(in the rows, 128 means zero)
Each named move below is a turn or a mirror, shown by a few rows before and after it. Which moves, in which order, take the first row of each later pair to the second? The first pair is answered.
move J_847:
[131 105 138 145 111 133 133 168 129 118 162 119 137  97 106 128 152 121
 122 126 165 122 113 126 114 109 119 125 135  97 123 129 118 119 148 156
 129 107 133 146 104 112 131] -> [130 105 139 144 111 132 130 171 129 117 166 118 141  98 108 128 152 118
 121 124 164 125 111 126 113 113 123 127 136  97 125 126 117 117 149 158
 132 107 132 147 103 111 134]
[141 118 135 133 100 150  92 128 134 120 156 121 108 126 120 144 118 115
 113 152 124 137 125 145 107 166 138 124 109 125  93 119 109  83 154 146
 128  99 121 111 132 135 161] -> [135 122 132 136 108 148  87 132 143 124 153 119 108 129 124 145 119 118
 110 149 127 135 132 150 107 164 132 127 106 124  97 124 105  91 158 145
 134  89 117 113 127 133 173]
[133 123 114 118 116 101 159  96 139 133 146 137 121 143 121 104 118 115
 138 116 114  91 119 111 128 143 162 122 115 125 130  94 136 136 110 106
 116 166 145 112 156 154 115] -> [115 130  97 120 136  99 142 105 166 151 140 130 124 150 133 117 123 136
 133 102 116  86 148 130 126 125 146 141 110 123 148 114 127 163 110  93
 143 134 137 121 143 146 159]
[118 158 163 130 114 132 113 114  96 124 114 135 143 137 125 117 139 141
 117 190 122 133 105 129 124 161 147 123 168  98 137 133 130 110 124 150
 125 151 112 125  98 143  92] -> [ 89 168 142 132 138 131  98 123 129 143 107 136 142 141 136 133 143 162
 112 170 125 128 136 153 118 146 131 141 163  98 150 154 114 140 128 140
 149 116 102 135  85 134 139]
move J_567:
[136 167 114 134 118 106 129  85 125  90 192 111  60 154 122 137  42 101
 133  55 107 106 127 103 171 100 121 114  81 160 135 129 161 121 148  97
 128 167 138 155 143 130 106] -> [131 150 112 145 110 132 130 108 126  65 194 113  71 144 101 149  59 110
 114  53 117 124 123 104 176  94  98 106  79 163 122 151 155 112 166 106
 136 156 131 163 137 115 103]
[154 169 136 106 186  85 126 137 134  56 143 144 132 136 129  95 142 101
 149 130  89  75  99 123 144 110 161 145 192 153 158 134 155 116 106 120
 113 130 131 100 143 155 143] -> [158 155 140 112 170 106 129 152 120  34 156 146 135 124 105 101 150  98
 133 129  97  88  85 109 151 108 145 124 192 163 142 140 152  99 121 129
 104 129 127  99 153 145 121]
[134 143 141 143 139 148 139 123 101 106 181 130  99 144 113 132 138 109
 122 128  94 132 130 140 140 116 141 120  86 151 148 142 127 141 134 111
 110 113 136 149 113 116 124] -> [126 144 144 144 142 147 139 127 107 108 179 131 100 146 120 135 139 113
 120 130  95 134 134 151 136 112 137 127  86 149 150 144 124 146 137 108
 113 105 133 154 107 114 137]
[151 129 130  89 122 171 132 110 115 159 116 190 117 157 123 130 116  74
 113 133 107 123 102  90 149 155 184  96 123 103  87 121  80 106 140 128
 164 189 209 116  98 173  79] -> [136 114 127 103 115 207 127 145 120 135 121 193 130 148 105 149 136  85
  92 131 119 146 104  95 150 148 149  91 123 107  74 155  63 104 169 139
 178 165 196 125  88 151  85]
move J_852:
[125 138 121 150 158 152 124 108 155 144 102 113 100 139 156 125 117 134
 121 123 150  93 139 136 122 117 118 138 123 112 147 145 150 152 138 105
 145 111 129 151 124 137 165] -> [144 139 130 141 146 131 139  88 137 148 105 117  94 144 160 106 105 113
 132 129 146  83 123 116 127 127 143 125 120 112 142 117 162 142 120 104
 123 141 134 136 147 152 135]
[101 140  89 130 156 145 115 115 188 134 138 115 105 150 132 139 121 130
 145  99 151 103 132 131 146 108 125 115  89 145 154 145 106 150 108 116
 148  87 106 123 137 108 164] -> [124 140  95 118 144 121 133  93 174 136 147 117  97 154 132 120 106 106
 161 109 140  92 110 112 153 119 157 105  86 147 151 108 120 136  84 112
 123 128 112 107 157 124 129]
[136 135 127 129 132 123 107 123 126 146 117 120 138 126 148 151 132 142
 150 138 116 136 137 142 117 136 109 159 179 104 130 151 111 110 125 138
 131 122 129 128  83 120 145] -> [143 139 128 121 132 105 113 104 127 154 115 123 131 132 156 135 124 130
 161 138 113 129 133 136 116 142 129 154 175 108 132 130 119 115 107 130
 124 138 134 128  93 130 141]
Then:
Between the rows of a pair lie 2 to 3 moves.
[119 142 154 109  90 110  89 117  58 132 117 115 142 120 105  79 143 118
 140 168 130 135 106 123 131 164 101 133 153  80  99 130 149  63 149 118
 125 144 162 102 117 154  96] -> [110 161 140 105 112  84  79 106  75 168 100 111 133 133 136  84 133 129
 148 164 131 116 130 146 124 162 110 156 160  66 125 134 151  87 137 106
 138 128 167 104 102 162 136] | J_852 J_567 J_567
[113 123 125 126 121 147 112 110 132  82 135 136 111  97  94 144 158 131
 132  92 139 141 101 110  84 114 116 114 119 140 119 148 109 161 153 113
 160 104  88 161 141 100 115] -> [117 147 116 108 138 100 109  76 141 126 121 135  98 116 136 132 132 130
 162  93 124 112 114 125  73 117 148 138 127 127 148 126 120 182 120  98
 159 121 100 156 141 119 138] | J_567 J_567
[137 129 137 128 138 124 126 110 113 141 121 124 136 139 151 117 117 122
 137 159 117 126 125 130 107 146 132 136 151 124 126 118 141 101 130 150
 112 140 133 117 117 151 127] -> [115 126 120 136 149 133 118 133 138 141 119 121 141 139 149 131 125 139
 123 143 123 129 143 140 114 132 109 147 142 128 134 142 125 121 143 146
 136 112 122 129 107 133 164] | J_567 J_847
[117 120 113 118 145 119  96 108 123 166 130 126 137 143 148 123 152 126
 129 123 146 109 155 160 112 145 127 177 120 129 116 157 133 123 147 112
 150 133 117 111 108 137 155] -> [136  99 134 128 114 143 107 119  88 133 140 127 140 129 125 121 157 111
 121 140 150 131 121 134 116 157 121 147 126 134  88 152 135  87 163 129
 130 152 121 104 120 136 110] | J_847 J_567
[142 161 129 104 145 103 132 101 117 147 103 120 135 148 137  93  85 113
 155 161 132  97 137 138 106 151 176 131 135 135 110 104 124 122 101 162
  88 137 138 126 150 134 101] -> [100 157 101 120 164 137 116 146 162 138 104 121 146 145 122 131 114 142
 125 127 149 107 170 159 120 119 128 146 119 141 116 157  91 150 130 160
 131  77 110 146 128 101 157] | J_567 J_847
[ 96 131 107 145 131 152 114 140  99  63 117 111 135 128 101 113  99 141
 106 107 109 176  79 128 108 125 136 102  79 162  77 131 123 100 153 105
 106 141 138 133 124 146  43] -> [109 149 112 133 141 113 119 107  91  91 107 112 122 143 134  96  76 129
 130 116  98 153  80 129 100 137 167 116  87 150  93 104 139 106 124  95
  99 165 150 122 132 167  49] | J_847 J_567 J_847
[114 119 130 122 133 150 192 166 176 106 140 151 182 105 134 143 124 121
  96 123 140 151 119  80 111 148  57 144 117 136 153 151 104  60 128  81
 131  65 139 137 151  66 124] -> [147 128 152 109 117 131 200 131 139 114 132 153 172 106 144 119 103  98
 124 152 126 151  92  68 100 173  94 135 133 128 150 108 129  36 107  84
 101 107 156 119 165  93  82] | J_567 J_847
[119 110 116 131 128 170 123 133 106 103 173 159 130  80 107 163 163 146
  89 147 102 113 115 106 126 124  69 151 125 127 146 144 141  83 169  93
 137 101 113 134 125 123 148] -> [146 120 134 120 121 146 131 102  75 113 166 163 124  87 119 139 142 126
 118 172  89 109  95 100 113 143 106 145 142 120 140 108 163  63 146  95
 114 145 131 117 137 143 114] | J_567 J_847
[172 137 162 136 110 216 114 138 137 116 156 170 101 186 130 139 152 136
  75 138 130 132 124 102 137  96 125  91 114 127  78 153 130 197 151 187
 143  89  88 124 151 133 168] -> [165 150 160 132 124 209 104 137 144 133 141 169 103 193 149 144 145 143
  81 139 124 125 136 120 124 101 127 107 127 120  90 157 126 206 152 181
 151  78  92 128 139 139 191] | J_847 J_567
[119 175 109 146 156 113  84 148 144 146  94 121 135 144 195 137 150 148
 114 151 133 113 177 183 121 136  76 191 176 103 137 202 125 137 124 141
 172  63 139 141 122 139 177] -> [161 143 154 162  98 158 107 156  77  81 109 129 143 115 149 121 160 117
  99 192 141 159 111 142 125 164  71 142 188 112  83 183 142  63 150 177
 129 108 148 124 139 139  75] | J_847 J_567
[108 121 102 142 160 156 128 158 160 112 116 120 124 118 141 166 148 164
 134  87 157 126 163 173 149  98  89 157 117 122 145 166 115 166 168 122
 153  88 115 152 116  98 186] -> [166 124 128 116 126 104 166  90 112 120 137 125  98 132 144 103 113 108
 179 109 135  93 107 114 157 133 168 124 103 136 143  71 153 136 110 119
  88 193 144 117 175 144  93] | J_852 J_852
